Rotation paths and how fast each direction turns (deg/step):
Each turn is a multiple of 5 degrees from 10 to 175, or 0.
Each row of a path follows its step; steps can be skipped.
Path 1:
step 0: [ 0.86 -0.95  0.70  3.49  1.66  0.17 -0.32  2.61  1.35  0.43 -1.05 -2.27
 -0.13 -1.33  1.87  0.34  0.25 -1.84  0.09  1.64 -3.58  0.38 -0.84  1.45
  0.29  5.08  0.97 -3.73 -0.88 -0.12  3.58 -0.10  0.61  1.89  0.38  0.88
 -0.40  0.77 -1.23 -2.20  0.75  0.19 -0.20]
step 1: [-0.98 -1.60  1.86  1.72  1.19  0.03  0.63  4.23  1.70 -0.46  0.40 -1.36
 -0.39 -0.57  1.79 -1.04 -1.75  0.13  1.06  0.86  2.70  2.89  1.06  2.28
  1.02  1.02 -3.20 -1.39  2.33  2.89 -1.70  0.80  0.85  0.25  1.33 -0.65
  2.46  1.10 -1.67  2.38  2.94  0.42  0.62]
step 2: [ 0.63  1.77 -0.58  2.36 -2.48 -1.73  2.09  1.58  2.82  2.08 -2.08  1.27
  1.43 -2.39  1.48  0.94  0.86 -1.14 -0.23 -2.58  0.37  3.67 -0.31 -0.30
 -0.06  2.50 -0.11 -4.06 -0.81 -0.69 -0.38  0.59 -1.58  0.03  0.18  0.68
  1.91  1.89  0.16 -0.90  1.48 -1.26 -3.02]
step 3: [-0.35 -2.68 -2.38  1.83 -2.90  0.07  0.34  1.19  1.67 -0.29 -0.35  0.54
 -1.34 -1.98  0.90 -0.64 -0.53 -0.01 -1.35  1.29  0.45 -0.68 -0.99  3.69
  3.16  1.48 -2.01 -4.68 -0.09 -0.59 -0.88  0.10  2.13 -0.82  2.76 -0.10
  1.51 -3.09 -2.01  1.12 -1.02  0.00  1.12]
step 4: [-1.09  0.23  1.43  4.16  1.25 -0.85  0.77  0.71  0.49  1.02  0.51 -0.47
  0.15 -1.41  1.01 -1.47 -1.61 -4.15 -2.66 -1.16 -1.98 -0.69  0.33  0.62
  0.43  1.42 -1.06 -3.56 -0.77  3.09  2.00  0.42 -1.83  2.32  2.19 -0.42
 -0.96  1.79 -2.84 -0.44  0.77  0.81 -2.17]
step 5: [-0.16 -0.26 -0.08  1.76 -0.78  1.89  0.28  3.35  1.09 -1.32  1.51 -2.24
 -1.17 -1.26  3.65  0.38 -1.66 -0.13  1.04  1.76  3.62  3.38 -1.26 -2.34
  0.66  0.89 -1.79 -3.46  1.91 -0.64  0.82 -1.64  1.44 -0.38  1.83  1.51
  0.39  0.69 -2.38  0.95  0.48  1.00 -1.27]
step 6: [ 0.17 -0.72 -0.02  2.09 -0.80 -1.24  2.60  3.09  1.99 -1.65 -2.91 -0.25
  0.15 -2.34  1.37 -3.50  2.25 -1.94  1.81 -1.83  0.79  0.69  1.20  0.38
  0.77 -0.03 -0.90 -2.94 -3.79 -0.04  0.00 -0.55 -2.49 -0.31  2.25 -0.01
  1.85  0.01  0.43 -1.10  2.83 -1.46 -0.95]
step 7: [-0.21  0.56 -0.97  1.18 -3.07 -2.41 -1.19  2.50  2.42 -1.01  0.02 -0.38
  0.37 -3.20  1.94  1.66  0.45 -0.23 -1.50  0.01  0.70 -1.09 -2.15  1.34
  1.63  1.97 -1.62 -2.02  0.52  2.46 -0.53 -1.41  0.28  2.24 -0.68  1.02
  1.43 -3.87 -4.56  0.82 -0.17 -0.26 -0.58]
step 8: [ 0.53 -0.62  0.69  2.72  0.80 -1.55 -0.49  1.91 -0.30  0.46  0.84 -2.50
  1.29 -4.00 -0.55 -1.50 -1.05 -2.33 -2.01  1.28  1.60 -0.98 -0.03  0.51
  1.60  3.85  0.92 -2.48 -1.52 -1.20  1.33  1.47  0.58  1.39  3.41 -3.06
  0.23  1.77 -0.34 -0.14  1.56  1.20 -2.28]
step 9: [ 3.20  0.45  0.89  2.68  0.47 -0.01  1.83  2.18  2.25  0.52  2.24 -1.98
 -0.68  0.00  3.87  0.96 -1.17  0.42  2.32 -1.69  1.33  0.72  1.85  0.63
 -0.11 -0.12 -0.44 -4.14  0.07  1.24 -0.84 -1.94  0.69 -0.92  0.66 -1.34
  0.22 -0.85 -3.82  2.40  1.25  1.82 -0.69]
step 10: [-2.09 -0.63 -0.44  1.23 -3.74 -1.68  2.98  1.06  2.41 -1.31 -0.05  0.64
  1.51 -2.22 -0.28 -2.11  0.78 -2.54  0.02 -1.94  3.43  0.20  0.39 -2.94
  0.00 -0.32 -2.28 -3.06 -1.14  0.19 -1.65  0.63 -0.27  1.57  2.11 -1.64
  1.81  0.87  0.18  1.06 -0.66 -0.65 -2.82]
Speeds:
[ 0.67  0.59  0.29 -0.08 -0.79 -0.04 -0.23 -0.41  0.48  0.16  0.38 -0.95
  0.17 -0.09  0.43 -0.54  0.29 -0.18  0.37 -0.08  0.09 -1.27 -0.67 -0.72
  0.40 -1.13  0.34  0.23  0.57 -0.56  0.16  0.07 -0.42  0.52 -0.31 -1.16
 -0.27 -0.19  0.44  0.72  0.30 -0.10  0.26]	10
[-0.06  1.15 -0.26  0.62  0.46 -0.09  0.02 -0.18  0.51  0.12 -0.70 -0.05
  0.14 -0.28  0.73  0.39  0.69 -0.19  0.18 -0.27 -0.68  0.24  1.47  0.02
  0.56 -0.20  0.83  0.14 -0.44 -0.40  0.71  0.64  0.23  0.50 -0.40  0.51
 -0.88  0.20 -0.25  0.26 -0.54 -0.33 -0.53]	170
[ 0.07 -0.39  0.66 -0.45  0.42  0.10  0.74 -0.46 -0.28 -0.20 -0.69  0.49
 -0.03 -0.17  0.40 -0.75 -0.10  0.64 -0.78 -1.21  0.32 -0.41 -0.04  0.75
  0.66  0.16  0.12  0.21  0.37  0.12  0.60 -0.61 -0.18 -0.11 -0.16 -0.40
 -0.69  0.39  0.29 -0.44  1.03 -0.13 -1.12]	160
[ 0.76  0.43  0.68 -1.03 -0.13  0.52  0.58  0.27  0.20  0.73  0.22 -0.02
 -0.19 -0.01 -0.47 -0.03  0.26 -0.09  0.37 -0.08  1.03  1.58  0.27  0.02
 -0.14 -0.81  0.38 -0.40 -0.42 -0.50  0.13 -0.06 -0.66 -0.72  0.00  0.37
  0.03  0.39 -0.31  0.83  0.52  0.29 -0.12]	95
[ 0.34  0.13 -0.74 -1.21  0.05 -0.05 -0.01  0.21 -0.35  0.60 -0.04 -0.05
 -0.10 -0.16  0.00 -0.90 -0.07  0.63 -0.33  0.05 -0.39 -0.03  1.26 -0.78
 -0.13  0.07  0.82 -0.61  1.20  0.52 -0.02 -0.07 -0.24  0.87  0.73  0.33
  0.64 -0.44  0.09 -0.47  0.06  0.04  0.26]	0
[-0.62 -0.83 -0.40  0.06 -0.48 -0.84 -0.38  1.24  0.40  0.06 -0.87  0.66
 -0.39 -0.28  0.51  0.17  0.07 -0.02  0.18 -1.06  0.37  0.14  0.27 -0.63
 -0.57 -0.91  0.00  0.45  0.34 -0.59 -0.35  0.01  0.14 -0.32 -0.64  0.13
  0.49  0.32  0.34 -0.07  0.42 -0.87  0.36]	85
